Here are some numbered points:
  -56   71   33  -34  -47    7  -17    2  -36  -16  -21  -29   -9   -6 0
   15  -71  -67  -12   -6  -21   45  -22   12  -42  -64   39   14   24 1
   11  -52   27   42  -26    2  -30    9  -45  -46  -17  -50  -58  -17 2
   -9   21  -19   -1    8  -24  -31  -18   30   66   75   25   11  -23 3
   63  -40   27  -45    8   43   -4  -14   28  -11   19   48   31  -45 4
   46  -96  -40  -30   22  -47    0  -28   36   38   34   22  -11  -80 5
   50   22   26   60   36   10  -58   48  -29   39   39  -25   -4  -11 6
  -25   76  -29    6   -5   40   46    3    0  -18   14   78   37    0 7
   32  -83  -65  -18   50  -85  -37  -17    9   24   -4   25   19    3 8
   21   52   21  -53   42  -15  -22  -23   19   85   56   21   66    3 9
  -37  -21  -14   47    6    1   58  -29  -24   -9   14   -8  -32  -40 10
  -12   56   13  -52    4   15  -16   14   -1   15   93  -24   22  -14 11
  -16   29  -19  -66   26  -21  -39  -12  -16   29   58   -3   11   14 12
   -4   12  -34   66   19    6    2    1  -15   26   -6   86   30   18 13
  -46   46    7   10   25  -13   15  -22    4   58   25    9   39   -1 14
   37  -13   -3  -12    7   -3  -39   51   22    5   28  -51   -3  -31 15
   23  -25  -12   87   10   -7  -17   30  -20  -25  -50   27   -6   -3 16
    9   44   14  -30  -37   43   14    1    7  -23  -42   28    9   25 17
    7  -48    3  -38   14   18   14    7   21  -27  -30   28   12    5 18
   32  -11    0  -28    0    1  -32   50   22   -4   -2  -47   -2  -20 19
    0   81   78   49   10   38  -22   21    9   74  104  -60   -6  -49 20
  -31  -13  -31   -1    8  -43  -19    3  -11  -29  -43    0  -11   37 21
   16  -70  -66  -22   -1  -24   36  -31    4  -29  -52   42   22    8 22
  -69  108   13   87  -30  -12  -24   32  -17   43    9  -42  -29   33 23
    7   89   29   -5  -23   16   10   20   18   17   48  -30   28   -5 24
   66   43   55  127    8    0  -29    1   -5   73  -76   42   28   26 25
   -12    -1    -2  -102     4   -67   -46   -49    12    59    58   -31    -2   -53 26
  -33   61  -45   -3    0   35   44   -7   -5  -28    9   96   37   -5 27
   21  -20   38   -5   16   -9   -6  -10   -7    8   17  -58   -9  -18 28
  -68    4  -19  -15  -59  -58   26  -63   30   16   -5  -10  -59  -40 29
   -7  -61  -13   72  -21   -1  -28   -6  -22  -38  -68   20  -60   66 30
New points follow, each followed by the numbers of its two nearest points above, nearest first.
   31  -13  -19  -55   -1   -8  -37  -15    3   15  -45   46   26   12 >> 18 17
    0    9   17  -71    6    4  -25  -24  -39    3   25  -10    9  -12 >> 12 28
  -50   31    0  127  -37   24   33   48   25   23   38  -46  -98   -4 >> 23 10
   -3   37    8  -47   14    0  -19   14    8   17   73  -37   16    2 >> 11 12
  -11   27  -21   67   -6   15   21   13   30   43   22   40    6   18 >> 13 14
   19   40   17  -77   42  -21  -33  -31   24   86   65   20   67    3 >> 9 12
  -14   17  -34   72    8   15    5   -4  -13   11  -10   98   17   19 >> 13 27
    1   -3   21  -26  -50  -14   -4  -32    6    7  -47   15    6   19 >> 17 18
   13   15    9  -90  -27   11   11  -35    4    0    1   20   29   29 >> 17 18
    4   82   30   -5  -30   20    3   16   20   21   42  -35   11    7 >> 24 11
   64    1   42  -32   37  -17  -56  -19   10   71   17    7   50  -45 >> 9 3
  -14   -6   -3   15  -31  -21   -1   -4   17  -12  -36   12  -32   17 >> 21 18
  -37   30   -5   32   46    5    9   15   15   51   43    2   43  -13 >> 14 3
  -75   51  -13  -25  -59   44   74   34    3  -76   17  -31  -46  -10 >> 0 17
  -25   62   -2   88  -66  -29  -25   21   18   27  -32   -7  -41   53 >> 23 21
    3  -64  -14   54  -20    3  -25  -15  -16  -35  -73   25  -48   64 >> 30 16
   33  -52    1  -60   31    0    2  -25  -14  -17  -30    7   27   -5 >> 18 22
   22   -6   52  -18   15   -4    0  -17   -6   27   36  -61    2  -29 >> 28 15
  -32   13  -17   22   12  -71  -32    5  -17   15  -69   -1   -6   62 >> 21 16
  -12   23  -17   -4  -32   45   50    2   14  -38    6   19  -12   20 >> 17 7
    2   15   12  -44   67   37    2    5  -40  -27   73   11   51  -32 >> 11 12
   19  -57   30   19  -10   -9  -42   -3  -54  -46  -30  -51  -44   -5 >> 2 28
   40  -34   12  -17   19   21   -6   13   18   -2  -24   45   33    8 >> 18 4
  -70  114   15  109  -34    2  -11   33  -28   38    7  -36  -35   36 >> 23 0
   23    6   14   53  -13  -23    6   11   10   16  -41   33   11  -25 >> 16 13
  -28   -2   39   26  -34   36   17    4   -4  -11  -25    5  -14    8 >> 17 18
   21   12   -1  -57  -20   21  -17   72   31  -50  -33  -26   21   21 >> 19 17
   39  -73  -30  -32   16  -36  -10  -17   47   40   33   22    2  -73 >> 5 8
   28  -22  -32   61   25   60   30   12   -3  -13   38   66    8  -32 >> 13 16
   12  -21  106    0    7  -10    5    0    7   -6  -60  -60  -10   -5 >> 28 2
  -61   73   20  -20  -55    5   -9   -2  -47  -25  -35  -11   -8   -3 >> 0 17
    7  -50   26    3   -4  -13  -48    6  -53  -54  -42  -58  -36   14 >> 2 21
   48  -53  -16  -27    2   -3   -9  -15   14  -12  -27   12   -5   25 >> 18 22
   73   41   44  127   16  -17  -39    2   -6   78  -67   49   38   26 >> 25 13
  -24   -4   21   24  -48   38   23   -5   -3  -25  -26   23  -26   20 >> 17 18
    2   92   89   59    5   55  -16   29    7   69  113  -61   -4  -54 >> 20 24
   10   -6   -2   25   16  -63  -41   20  -26  -21  -44  -41   13   26 >> 21 16
  -49   24  -28    4   40    5    1   54   28  -12  -28   -1    0   40 >> 21 18
  -77   73   29  -34  -29   21  -15   -2    2   23  -26    0  -27   36 >> 0 17
   29  -17  -29  -34    9   -1  -31  -12   -1   18  -26   53   18   -1 >> 18 22
   23  -35  -34   -7   66   20    7   39  -11  -21   25   18   27    6 >> 18 19
  -33   41    3   26   41  -18    1   -3    7   67   30   -5   39  -17 >> 14 3
  -26  -21  -37   98  -62  -39   13  -39    2   23  -71   37  -76   10 >> 30 16
  -22   25  -26  -14  -28   46   52   20   25  -50   -8    8  -20   48 >> 17 18
   24  -33   26   49   18    2    2   13    6  -15  -21   16    4   -6 >> 16 18
   -60    69    51    11   -18    -7   -30    16   -36    13    86  -116   -62   -60 >> 20 11
   20   19    0  -87  -25   16   12  -44    5   -3  -12   48   42   33 >> 17 18
   30  -93  -57  -25   60  -84  -45  -17    5   29   11    4   16   -8 >> 8 5
   52  -54   16   71   -1   -2   26  -39  -32    9  -46   34   -8  -20 >> 16 10
   27  -74   26   39  -14  -28  -49   -7  -45  -39  -48  -69  -57    0 >> 2 30
   -52    50    52     1   -12   -10   -29     2   -27    25    91  -121   -57   -54 >> 20 11
  -50   22  -64   11   -5  -37   12    3  -33  -69    0   -4  -19   25 >> 21 10
